The same turns and mirrors carry the whole set onto itself, and each row onto the other rows of its family. Which rows share a family with each named row? Give them in list order.
These 36 rows form 6 families of 6 rows each.
Q_224: [ -3   7  -4  16 -12  -6  -6   3   8   2   2  12   3  -8   5 -11  17  -1
   9  12 -15  -3 -22  -8 -10  13   6 -16 -29  21 -20   1   3  13  10  10
   2  23   8  -5  29]
Q_796: [ 11 -11  -4  -8 -42   9  -3 -10  -1   9 -14  15  20 -18  -6   1  -1   5
  -5  36   7  13  -1 -16   0   5  -8   5 -19   4  16  -8   7 -23  17   3
  -3  39  28 -18   9]
Q_498: [-30  14   2  19 -23   1   9  10  -6   0 -15   5  13  -5  26  -8   1   5
  11  -6  16  -1  -6   4   7   5   1   0 -14  33 -19   5 -12  -1  16  -5
  21  24  10  -4  -1]
Q_667: [  0   7  -1   6 -18   1   5  -5 -11  12 -10 -15  14  -9 -11   9   9 -12
  -4  25   9  14 -37 -18  12   1 -17   3 -28  20   2  -3  17   4  24   1
  16   2  24 -18  -2]
Q_814: [-15  10  -5  -2 -35   2  11   0   1   5 -20 -13  23 -16   9  25 -25  -3
  -1   6   0  10   3 -12  13  -3 -14   3 -12  40  10 -15  -1   1 -11   8
  -3  12  10  -9 -16]
Q_403: [ -9 -12   8 -17 -18   7  10 -17   6  12 -26  -7  11 -17  19  17 -19  -9
 -10  23  -3   3   8  -1  12  -6  -5   3 -21  -2  27  -5   0   2   7   3
 -16   4  16  -2 -25]
Q_391: [-17 -18  22   3  -3  -1  10  -5   9  10 -30   7   5  10  27  -9  24 -11
   2   7  11  -4  -4  22  12  10  13  -3 -14   3  -8   4 -14   5  16  11
  17  12   7  -1  -9]
Q_4: [-25  22  -8  18 -17  12   2  -7   1  15 -12  -8  11  -4   8  13   8  -7
   0  18  15  -6 -25   1   8  -4 -21  16 -39   5 -14   7   0  21  12   4
   4   1  18 -20   4]
Q_598: [ 19 -17  41 -11 -29  23   0   6  24   9 -12  23  11  -5  12  -6   4   1
   5   4 -19 -20  -8  11  14  -3  -1   0  -9   7  -6   1  -7  -1  -1  17
  11  12  19 -10  22]
Q_842: [-35   6   9  10   3   4  17  -2   4   6 -23  -5  -4  -6  19 -12  15 -12
  10  16   3  -1 -11  10  14   4   0  -6 -33   1  -4  13  -3  16  20   7
   1  10  14  -3  -5]
Q_376: [ 36 -21  12 -12 -30  -6 -16 -13  14  13 -11  14  22  -3  11   9   5   2
  -8   3 -12  -3 -15  -4 -11   9  11   1  -7  25  -6 -22   5   1   5   8
   8  11   9  -3  14]
Q_753: [ 29 -20  10 -11 -35   5  -5  -9   8  13 -31  13  27  -2  -7   0  17  -1
  -3  16  13  11 -19  -5  10  11  -1  11 -14  14   0 -14  14 -13  23  12
  23  22  26 -19  11]
Q_381: [  5  -6 -14   0 -17 -16   1  -6   9   4   6   9  16 -22  17  17 -28  10
  -9  15 -13  -7 -10 -25  -5   4   1 -21 -26  17  11   2  10   7  18   0
  -1   7   8 -11  -3]
Q_97: [  2 -16   7   5 -25   3  -2  -8  23  16 -32  21  29  15  14  10  20   2
  -2   5  22 -11  -6  18  13  13   0  13 -16   5 -17  -2 -11   5   4  26
  24  16   9 -26   8]
Q_236: [ 13 -16  30 -14 -34  22   3   4  22   6  -5  24  12 -18  15   3 -20   8
  -2  14 -21 -19   6   0  11  -8  -6  -4 -12   0  12   4  -7  -8  -1  11
  -4  17  20 -11  12]
Q_452: [ -8  -4  12   5 -30  -3   5   8  10   3 -31  10  24   6  16   2  11   0
   8 -11  11   3   1  10  13  13   6   0  -1  40 -18 -11 -13  -4  -4  19
  26  25   4  -8   2]
Q_302: [-14   8 -13   3 -26   5   5 -14   7  17 -15 -10  24  -9   7  36 -16  -4
 -13  24  11  -3 -11  -8  14  -5 -23  12 -32   5   9  -1   2  15   0  12
  -5  -2  13 -26 -12]
Q_442: [-24   8   8  -2  -7   8  13 -11   1  12 -23 -22   0 -11   7  10   2 -20
  -2  23  -7   8 -10   0  14  -4 -12   2 -31   7  11  -4   2  17   2   8
 -16  -1  15   0 -14]
Q_460: [ 15 -11   3 -11 -41  19  -9 -16  24  18 -36  22  31  -5   9   8   4   6
  -2  12  14  -8   2  10   6   3  -6  29 -22  -6  -4 -11   0  -3   7  17
   1  23  24 -21  15]
Q_407: [  1 -14  40   4 -15  11   7  13  16   6  -2  17   7   5  20  -1   8  -2
   2   2 -12 -23 -16  13  17   0  -1 -13  -7  13 -11  12 -14   5   1  16
  24   4   8 -11  11]
Q_325: [ 12 -20   0   6 -14 -18  -3  -1  17   3  -4  29  17  -2  24  -2   1  13
   0   2  -3 -12 -10  -5  -6  18  18 -23 -16  17 -11   4   1   1  22  10
  22  19   4 -12  12]
Q_579: [  1 -22   3   9 -19 -12   7   2   5   7 -16  18  22   8   1   2  21   0
  -4  20  21   7 -15  -3  13  21   4 -15 -11  16  -3   4  -1 -12  18  19
  36  27  11 -27   2]
Q_711: [-27   4  -3  23 -16   3   3  -3   6  11 -12  13  13  10  20   4  21   0
   0  15  25 -11 -13  15   6   8  -6   6 -27   2 -22  13 -17   8  11  10
  17  20   7 -23   7]
Q_408: [  1 -18  12 -22 -25  14   7 -14  22   9 -42  16  15 -19  16  -4  -8   0
   1  18  -4   0  19   6  13   4   5   6 -23 -10  19  -7   2  -5  12  14
 -15  25  24  -4  -3]
Q_100: [ -5   0  -2 -10 -46  10   4  -2   6   3 -25  11  27 -24  21   6 -30  13
   1   1   5   2  17  -8   6  -2  -3  12 -11  23   9 -12  -4 -15   9  -4
  -3  31  20  -5  -7]
Q_990: [  0 -10 -11  -1 -26  -7  10  -7  -2   8  -8  -1  23 -14  -6  24 -12   0
 -13  35   9  13 -11 -23  13   7 -14 -12 -20  13  25   0  10 -10  12  10
   8  17  17 -27 -13]
Q_708: [-18   4  27  13 -10  15  12  14   6   3  11   8  -4  -8  17  -5  -1  -2
   4  12 -15 -21 -19   4  13  -6  -9 -15 -22   9  -8  21 -12   9   5   6
  10   4  13 -11  12]
Q_861: [ -3  -5 -11  -8 -41  13  -1 -17  14  15 -19  14  28 -14  13  24 -20   9
 -12  27  12  -7  12  -3   5  -3 -15  17 -25  -8  15  -4  -5  -6   2   9
 -13  22  19 -24  -1]
Q_24: [-16   5  -2  19 -19   1   5   2 -13   6  -2   5   6  -3  -3 -10  25  -4
   2  30  16  10 -23  -7   2   9  -7  -5 -25  13  -9   8   0  -9  23   0
  17  31  19 -17  13]
Q_649: [ 18  -3  -7  -8 -32   3 -11  -8  16   5  -6  16  14 -24   1   2 -10   8
   2  19 -23   0  -3 -18 -12   7   2  -7 -27  14   4 -13  11   1   3  11
 -19  27  17  -7  25]
Q_751: [ -7  10  27   1 -17  21   9   8   7   8   7  -6  -1 -16   7   8 -13  -8
   1  14 -25 -16 -22  -5  15 -15 -19  -6 -25  12   3  10  -1  14  -1   5
  -3  -7  18  -9   7]
Q_519: [  5 -22  26 -15 -19  11   3 -10  21  13 -45  12  13   2  13  -8  22 -11
   5   9   0   1   6  21  12  10  10   9 -12   2  -1 -12  -5   0   4  23
   1  22  15  -1   5]
Q_965: [  6  -9  27 -12 -27  17   8   2  14   9   3   4  10 -18  12  20 -28  -1
  -9  16 -23 -17  -6  -7  16 -14 -15  -7 -14   9  18   4  -3   3  -6   9
  -5  -4  16 -12  -3]
Q_915: [  8   3   1   8 -13 -11  -8  -8  -3  11   7 -10   9  -6   9  16   2  -8
  -8   8 -13   0 -33 -13 -11   2  -2  -7 -19  31  -9 -10   6  17   8  -2
   5  -6   6  -2   4]
Q_918: [-25  29  -5  11 -23   7  12   7   1   1 -22 -15  15 -19   7   2  -9  -3
  15  -3   1   6 -15 -10  16  -1 -14   5 -29  38 -10  -4   9  13  10   3
   7   8  18  -6  -1]
Q_446: [  9  -1   8 -11 -42  13   2   4  21   3 -45  16  30 -14  10  -6  -6   8
  16 -11   3   3   7   2  15   7   2  14 -13  29  -8 -17   6  -6   8  15
  11  30  22  -8  12]

Same family as Q_711: Q_4, Q_97, Q_302, Q_460, Q_861
Same family as Q_325: Q_224, Q_376, Q_381, Q_649, Q_915
Same family as Q_442: Q_403, Q_391, Q_842, Q_408, Q_519

The same turns and mirrors carry the whole set onto itself, and each row onto the other rows of its family. Which rows share a family with each named row? Give them in list order.
These 18 rows form 3 families of 6 rows each.
Q_194: [ 18  48   9   5  -4 -15   6  15   6 -21  21 -17  15   6  -5 -15 -22]
Q_64: [  2  37  20  -5  10 -17   4  18   2  -9   7 -17  25  14 -15  -6 -11]
Q_563: [ 22   2 -13  16  16  -4  -8 -11   6  -9  14   7  14  -5  -3  10   9]
Q_966: [  6  25  18 -13  11  -8  -3  32  19 -25  14  12   4   1  -1  14 -23]
Q_250: [ 14  18  15  12 -16   7  -7  -2   4 -16  14  10  19 -18   9   3 -15]
Q_516: [ -6  41  10 -12  10  -8 -12  22  20 -15  18   4   0   2 -13  10 -26]
Q_322: [ -8  14  -2   8  19 -27  -8  25  17 -13  21   1  -4  12 -13 -16 -14]
Q_790: [  7  16   8  16   2  12 -12 -19   3 -10  -4   9  13  -5  -1  13 -10]
Q_198: [  5  41  13 -10  21  -7  -4  23  21 -16  14   3   7  19 -17   8  -3]
Q_639: [ 16  18 -15  14  -2  -5 -11  -4  -4  -2  11   3   4  21  29  -2  -6]
Q_827: [ 20  27  -7  31  -8 -11  -9  -8   6  -8  11  -8  -3  17  21  -2  -8]
Q_729: [  1  41   3   0   1 -26   0  17   2  -6  19 -23  15   6  -9 -10 -25]
Q_327: [ -3  21   8  10  19 -12   7  29  10 -13  15  -1   7  30 -12 -14  -6]
Q_602: [ 22   1  -1   4  11 -23 -15   3  16 -11   9   9   4  -7  16  20   4]
Q_783: [  9  20  11   4 -11   5 -16 -13  -5  -9   1  11  18  -7  15  -6 -12]
Q_217: [  8  16   6  12  20 -37  -5  18  17 -20   7  -4  -7  19  -2 -16  -9]
Q_277: [ 23  10  -9  -6  12 -10 -21  -5   9 -10  13  17  11  -7  14   7   9]
Q_993: [ 17  14 -13  21   2   2   0  -9  -7   0   7  -8  14  12  13  17 -11]

Same family as Q_602: Q_194, Q_966, Q_250, Q_827, Q_217
Same family as Q_327: Q_64, Q_563, Q_790, Q_198, Q_993
Same family as Q_277: Q_516, Q_322, Q_639, Q_729, Q_783

